In the data rows, 500 means zero.
Here are some points, each followed by its number:
706 429 445 388 546 590 788 491 612 425 559 498 500 521 476 666 355 322 270 473 477 548 708 394 394 329 591 270 488 341 393 749 201 544 318 525 638 438 404 545 368 558 564 722 554 704 524 548 386 370 481 687 362 589 535 409 472 672 481 217 455 511 356 625 601 518 557 202 639 658 641 604 549 574 435 473 407 710 411 334 529 472 471 593 560 530 687 835 276 836 466 549 661 772 415 410 583 380 387 523 624 529 618 302 425 721 293 678 476 602 348 507 893 747 422 602 744 446 526 545 642 407 727 150 516 502 351 450 0
999 549 811 988 459 593 514 543 369 523 376 446 682 473 527 758 741 283 158 540 458 505 310 772 255 662 567   0 635 435 629 415 542 214 695 596 248 653 387 483 347 330 734 411 119 661 752 455 464 885 683 526 166 649 601 222 748 626   0 553 507 136 518 321 376 371 700  21 718 479 999 421 865  59 184   0 552 307 229 350 368 579 490 470 532 345 719 820 404 332 297 607 411 679 728 678 619 609 201 555 519 424 870 583 607 854 770 195 184 353 641 609 774 301 116 221 791 199 572 386 708 357 334 376 571 441 100 436 1
411 480 581 364 526 319 553 518 400 454 489 445 582 349 437 669 380 544 204 352 511 516 499 659 496 525 561 674 607 381 533 541 500 459 736 576 347 636 449 443 513 448 342 337 426 380 653 535 528 621 627 511 404 389 606 669 727 406 323 347 336 640 635 574 564 647 474 386 509 427 486 613 462 630 690 217 573 408 355 576 554 500 709 635 729 585 406 493 390 268 427 601 399 507 487 624 620 379 347 794 515 331 573 536 551 316 532 467 452 535 392 500 403 624 364 450 597 397 596 475 554 253 365 377 437 617 455 451 2
380 565 414 581 649 491 290 635 547 685 613 332 334 488 596 524 590 472 477 563 440 499 637 568 511 428 516 701 625 430 492 372 546 590 377 423 482 426 722 405 393 493 315 297 534 584 495 569 452 385 627 573 683 494 572 687 328 548 684 493 536 672 584 638 429 536 432 684 565 264 685 349 645 595 525 764 325 542 610 494 385 532 575 459 279 494 595 525 473 676 550 329 471 496 319 486 417 552 566 469 457 586 531 469 441 366 556 686 535 516 361 335 653 574 484 646 488 461 565 574 389 542 536 307 421 385 560 579 3
526 494 442 246 584 562 540 716 598 440 409 600 519 442 376 365 540 459 482 534 607 404 431 488 362 485 737  99 387 691 477 503 488 637 410 435 630 322 538 548 577 540 562 627 622 524 441 698 556 470 315 364 203 417 287 410 627 400 671 803 669 550 218 386 260 564 666 374 489 564 363 644 584 580 329 673 677 498 538 437 621 477 270 517 482 328 529 628 767 371 537 441 587 495 490 480 563 848 504 719 535 615 668 378 535 448 610 604 521 655 367 431 222 446 450 343 513 537 331 487 703 511 585 474 725 610 282 508 4
460 597 342 427 559 612 385 683 313 353 529 344 606 580 520 268 555 510 319 697 589 346 429 533 698 435 709 496 535 551 561 456 566 743 574 419 602 268 751 527 627 392 505 549 462 331 299 644 563 558 487 590 556 551 495 462 450 434 450 633 599 565 465 318 375 215 605 590 515 592 622 511 673 591 456 695 575 445 500 419 616 532 640 477 504 510 729 556 594 338 429 518 571 478 548 541 566 763 409 475 483 569 659 440 665 510 552 722 794 566 465 615 399 699 630 344 454 450 518 409 571 424 396 502 690 365 429 468 5
437 642 498 395 617 414 480 481 532 372 486 506 612 491 439 320 558 653 661 586 656 410 426 542 393 499 481 510 472 518 514 413 529 343 565 467 461 556 682 490 642 456 323 577 614 612 429 493 594 467 596 582 429 493 392 504 552 262 480 462 486 488 627 402 507 560 360 362 559 547 507 545 428 471 371 450 472 506 233 667 508 350 454 529 310 318 335 459 545 417 619 508 482 479 613 457 572 523 538 383 649 591 619 485 529 415 406 433 307 546 687 454 401 513 626 519 460 626 403 528 596 521 556 673 412 564 541 510 6
491 309 601 558 569 470 627 606 492 556 407 516 518 525 414 563 435 510 349 547 438 514 353 338 404 593 546 599 537 479 388 547 651 443 558 468 272 630 347 600 552 510 517 407 494 457 479 358 511 642 558 585 289 336 515 566 547 401 372 407 598 523 566 498 631 472 598 383 491 671 592 512 610 535 498 423 545 582 570 466 607 360 615 672 595 522 396 428 473 497 516 518 503 580 485 640 415 395 555 490 435 431 407 586 493 337 533 586 612 514 499 607 433 681 356 579 619 459 471 552 525 471 432 510 499 522 479 613 7
431 626 440 503 534 483 389 366 516 496 450 592 481 570 426 423 427 376 521 654 558 433 452 565 622 698 472 643 413 318 731 365 251 479 543 329 659 426 417 447 361 419 491 658 382 622 633 531 446 627 554 669 750 575 586 435 207 736 583 353 385 528 573 380 485 482 493 492 514 499 713 481 493 286 427 428 429 498 410 501 389 396 476 296 454 503 725 927 377 624 504 426 485 468 523 608 442 454 510 494 525 501 457 498 351 669 517 528 698 539 403 450 688 228 619 458 345 723 573 445 566 666 559 659 582 328 579 724 8
New points follow, each followed by the numbers of its two nearest points above, nearest first.
378 470 479 673 478 401 267 483 276 316 203 597 733 449 665 613 585 474 623 711 541 354 456 587 717 540 546 501 627 552 517 468 733 610 619 387 499 508 404 450 725 459 415 407 291 307 424 562 656 788 656 489 651 252 604 555 654 377 498 618 543 465 626 415 248 388 486 476 324 357 469 496 626 525 693 323 780 423 525 530 585 444 666 672 755 416 434 426 460 250 481 406 572 333 680 850 608 647 522 482 458 580 661 766 607 599 821 388 541 499 531 435 472 429 693 326 173 646 663 382 292 442 342 550 584 341 497 514 5 7
521 553 600 576 342 468 371 410 406 585 433 660 486 487 408 256 335 561 489 445 425 331 366 697 486 397 597 404 355 643 666 395 621 518 535 363 497 539 589 630 440 618 532 451 507 575 513 459 642 554 496 561 545 392 314 485 588 501 389 552 372 447 450 302 433 565 587 342 341 613 576 515 393 518 385 322 568 393 388 512 497 354 320 411 492 350 583 642 532 426 428 489 485 383 582 461 469 503 502 324 534 525 668 391 473 724 805 457 463 568 641 577 371 145 523 341 351 520 486 455 755 654 556 546 371 559 512 400 6 8
734 366 453 449 306 621 240 501 552 507 413 501 591 528 580 626 375 525 592 516 632 509 619 384 644 578 300 465 471 445 583 658 226 575 435 592 521 358 529 453 538 481 302 624 449 346 525 502 468 651 425 594 502 683 542 342 503 488 513 439 404 479 564 374 399 473 561 713 393 359 443 591 346 305 490 670 347 457 326 369 444 373 383 401 352 752 692 553 623 572 318 694 579 457 591 345 550 390 598 479 499 516 494 462 584 534 465 480 480 504 654 516 659 383 799 435 359 495 867 442 428 556 620 531 610 445 645 541 8 6
285 767 462 433 743 438 350 523 649 439 547 440 511 534 673 427 737 533 657 495 411 649 572 662 564 560 362 802 576 439 345 315 588 659 454 422 442 523 566 258 485 469 352 423 411 489 478 547 608 400 518 438 754 526 615 635 368 675 728 661 531 584 561 527 620 513 189 669 698 405 538 314 543 658 429 654 474 631 532 751 372 573 594 351 483 349 383 131 529 554 469 594 423 406 468 416 283 619 440 497 650 720 500 555 675 471 318 440 362 394 412 412 607 598 561 429 616 499 583 522 272 458 365 630 291 488 372 583 3 6
387 521 552 441 392 558 509 329 480 601 490 608 616 471 480 504 380 685 606 292 534 475 434 471 562 480 411 434 509 462 539 414 407 399 705 687 582 552 599 683 515 522 492 491 589 358 498 434 517 468 374 426 481 473 410 456 531 421 525 689 344 489 369 500 389 497 485 643 532 550 327 562 322 355 830 161 465 423 501 625 500 456 562 390 378 504 452 372 691 309 621 408 409 523 578 444 557 303 523 644 535 269 341 460 374 382 464 285 668 460 574 507 441 182 430 458 397 566 432 497 452 569 679 444 672 518 601 609 6 7
451 552 570 426 618 649 327 310 318 302 593 492 640 507 551 337 563 525 314 754 495 241 463 474 687 345 611 500 518 539 587 493 582 763 594 583 687 245 725 498 539 467 551 446 433 466 385 662 617 652 497 507 607 601 355 546 487 376 540 678 679 509 584 455 369 405 595 570 426 570 633 514 625 586 468 705 615 428 558 499 671 463 578 469 479 535 639 614 591 415 395 477 519 400 491 495 597 833 372 496 520 641 649 391 582 499 738 787 799 614 476 482 479 703 628 310 432 441 456 418 567 395 411 421 638 384 489 524 5 4
904 731 424 246 514 594 435 480 652 517 536 516 629 641 786 475 269 429 632 407 469 504 702 442 999 416 612 510 630 298 496 532 418 559 465 475 451 611 537 241 386 415 148 526 619 465 531 564 583 623 582 525 445 502 665 349 588 490 683 273 188 421 595 454 832 727 366 522 772 427 470 557 442 763 501 575 354 522   9 740 322 565 386 512 426 361 512 209 440 428 390 799 588 358 598 472 600 587 606 453 683 645 492 427 584 406 375 348 522 357 541 532 505 694 461 413 621 277 513 481 630 366 545 432 377 763 520 445 6 2
541 529 438 562 527 513 466 620 742 631 484 434 396 542 617 500 634 313 570 442 455 605 679 390 240 473 567 447 432 574 275 568 360 615 259 565 600 334 493 378 532 701 645 402 569 835 318 587 503 323 309 390 527 568 382 542 532 591 683 644 678 483 352 611 463 388 412 580 528 388 568 312 457 635 288 752 578 514 635 340 391 612 477 425 503 410 422 548 440 667 495 387 521 467 248 333 359 495 513 535 582 766 576 388 588 679 281 561 300 515 490 554 541 578 595 528 611 434 540 547 432 550 389 557 449 572 443 412 3 4
817 149 529 416 462 570 540 495 506 439 573 467 563 517 432 648 429 382 476 478 540 516 338 412 628 502 490 514 632 511 544 460 352 438 666 457 490 434 325 502 499 359 620 555 465 397 501 589 517 626 546 514 301 435 564 402 644 497 470 483 520 485 333 559 408 494 745 488 533 469 503 495 472 272 586 355 633 575 690 455 668 520 575 538 633 517 601 416 399 361 572 547 629 463 512 637 783 518 447 737 441 354 533 564 595 441 412 493 642 446 486 477 541 392 447 517 555 467 474 421 675 320 518 613 546 431 443 619 7 2
377 774 375 427 710 443 379 531 769 504 446 403 429 524 543 377 688 554 601 479 467 572 594 645 504 563 458 635 745 428 368 341 618 614 425 508 448 349 565 287 468 410 374 506 407 472 526 534 561 547 570 356 699 505 578 639 426 603 628 621 533 672 633 411 599 498 234 568 632 402 510 225 561 657 429 708 559 668 571 701 383 610 588 403 482 603 343 289 502 500 503 539 525 270 480 525 481 796 468 541 620 728 519 552 463 413 392 421 396 242 359 446 622 610 540 490 597 305 603 502 334 463 206 661 376 427 451 597 3 6
507 800 409 410 578 491 590 417 549 335 767 511 477 480 506 517 415 153 592 550 463 378 517 321 554 567 666 723 431 548 412 541 547 541 393 395 595 429 461 486 454 382 566 663 684 598 532 555 576 582 620 526 439 708 603 625 669 476 612 356 477 647 611 580 587 540 444 523 581 526 629 347 607 572 386 471 549 466 580 519 459 381 519 576 593 512 526 342 410 750 522 617 512 323 495 516 623 574 469 517 501 503 272 728 605 527 485 477 624 327 586 450 514 477 419 624 525 424 321 504 430 489 599 361 519 531 522 427 7 6
413 499 372 413 444 452 403 505 607 494 476 489 585 498 562 406 542 651 616 450 560 699 503 558 427 538 250 531 657 398 322 368 402 267 636 569 457 536 515 292 633 501 392 622 480 430 418 349 501 480 550 320 515 531 374 739 455 525 493 569 492 561 684 560 589 513 254 712 612 446 190 614 431 498 678 603 424 653 554 727 518 699 706 506 433 537 334 294 503 577 615 385 517 503 651 452 488 321 525 502 630 437 487 651 512 317 251 345 315 554 577 507 541 541 563 488 569 530 533 488 216 578 395 536 489 479 546 527 6 7
644 227 450 540 538 589 714 642 606 439 602 443 475 509 446 637 382 341 332 511 424 535 648 447 356 337 581 311 455 453 392 850 148 620 411 575 587 486 393 535 312 456 550 615 588 677 585 534 295 369 414 576 417 612 573 372 414 693 534 270 441 533 283 583 644 535 522 353 553 406 606 610 504 474 483 590 336 693 450 329 553 463 478 606 557 524 740 755 283 690 462 615 718 740 422 467 564 393 370 548 485 492 565 317 445 651 237 671 426 611 433 612 710 732 402 681 684 453 604 536 601 362 650 157 625 686 417 497 0 7
550 410 378 450 618 662 462 637 641 669 432 321 381 577 583 491 516 358 432 476 581 520 749 348 619 360 608 526 519 491 437 542 536 589 345 342 511 515 545 431 474 494 428 364 349 485 582 598 424 386 530 534 557 427 542 472 409 490 734 522 538 348 335 512 635 536 504 607 661 598 606 437 534 826 582 870 491 678 514 481 522 559 483 524 571 388 518 463 653 478 450 505 477 560 416 449 428 708 614 578 553 634 412 426 411 404 531 663 537 356 338 463 572 794 494 463 717 427 455 556 429 442 351 501 458 569 449 452 3 7
297 506 514 616 612 409 656 408 362 481 671 500 458 298 527 330 705 500 342 580 330 449 365 448 555 448 676 636 466 641 416 467 894 602 538 537 442 400 506 557 504 463 810 381 443 505 263 285 580 608 604 442 688 392 359 774 431 441 451 510 746 615 594 620 624 313 460 462 513 683 619 370 680 551 553 501 663 447 839 531 607 539 730 407 734 574 366 484 458 440 562 272 431 480 365 610 420 593 471 557 415 552 502 668 411 496 729 785 495 498 452 529 362 726 377 593 493 462 357 557 172 504 214 487 495 322 478 219 7 5
449 542 535 506 459 527 414 409 495 499 405 633 470 608 544 446 441 430 445 589 426 508 504 676 552 610 430 679 456 378 676 220 398 663 614 385 473 413 425 591 391 422 486 558 410 469 603 507 435 524 583 614 329 603 702 449 217 752 584 456 447 573 485 463 394 543 499 522 520 467 561 531 432 288 532 406 530 539 454 615 343 469 420 335 350 535 708 705 429 649 554 544 478 432 497 444 462 451 442 501 637 467 524 536 464 602 508 402 532 475 544 425 679 332 642 417 390 724 473 454 424 491 570 570 541 278 622 626 8 3
774 563 640 527 478 538 549 243 338 424 586 702 502 434 320 456 512 370 443 578 473 329 414 392 534 555 524 479 333 590 587 682 401 438 514 562 574 468 436 737 464 459 607 673 504 485 482 516 522 642 585 530 341 530 404 496 690 460 435 450 588 373 465 526 434 477 877 376 477 593 451 531 502 344 404 272 659 447 576 375 546 494 640 415 422 431 650 624 435 572 534 459 451 431 556 558 665 485 483 642 400 538 421 681 480 604 602 570 576 709 646 639 439 384 428 483 391 601 301 535 644 471 564 241 653 492 625 236 7 6
272 508 585 359 431 614 506 329 542 561 598 597 638 489 417 482 382 700 595 348 561 532 372 606 598 410 431 483 406 650 605 416 453 321 587 641 470 503 556 556 527 560 542 567 537 327 468 419 478 537 390 349 395 423 480 379 538 420 488 627 450 448 407 517 323 576 553 750 433 497 216 700 313 381 662 189 680 486 581 574 447 516 647 407 354 429 460 354 711 322 722 413 399 542 550 351 426 361 504 576 699 275 443 517 828 375 481 354 593 414 445 535 448 202 441 487 522 489 302 466 489 565 664 490 616 509 423 570 6 7
277 591 606 472 512 579 565 558 388 443 676 524 586 510 498 466 455 555 228 649 447 238 466 473 664 481 718 577 362 482 485 474 462 697 641 599 501 338 789 591 476 429 538 493 538 374 438 549 462 608 710 545 398 540 496 446 605 337 636 546 502 747 442 546 170 360 680 672 530 465 546 719 451 430 708 368 759 347 555 380 593 456 914 570 469 479 767 519 563 347 586 484 441 436 506 575 765 623 347 565 410 451 502 613 529 322 855 703 929 534 490 430 372 507 452 480 371 492 500 460 544 433 615 331 702 397 505 630 5 7
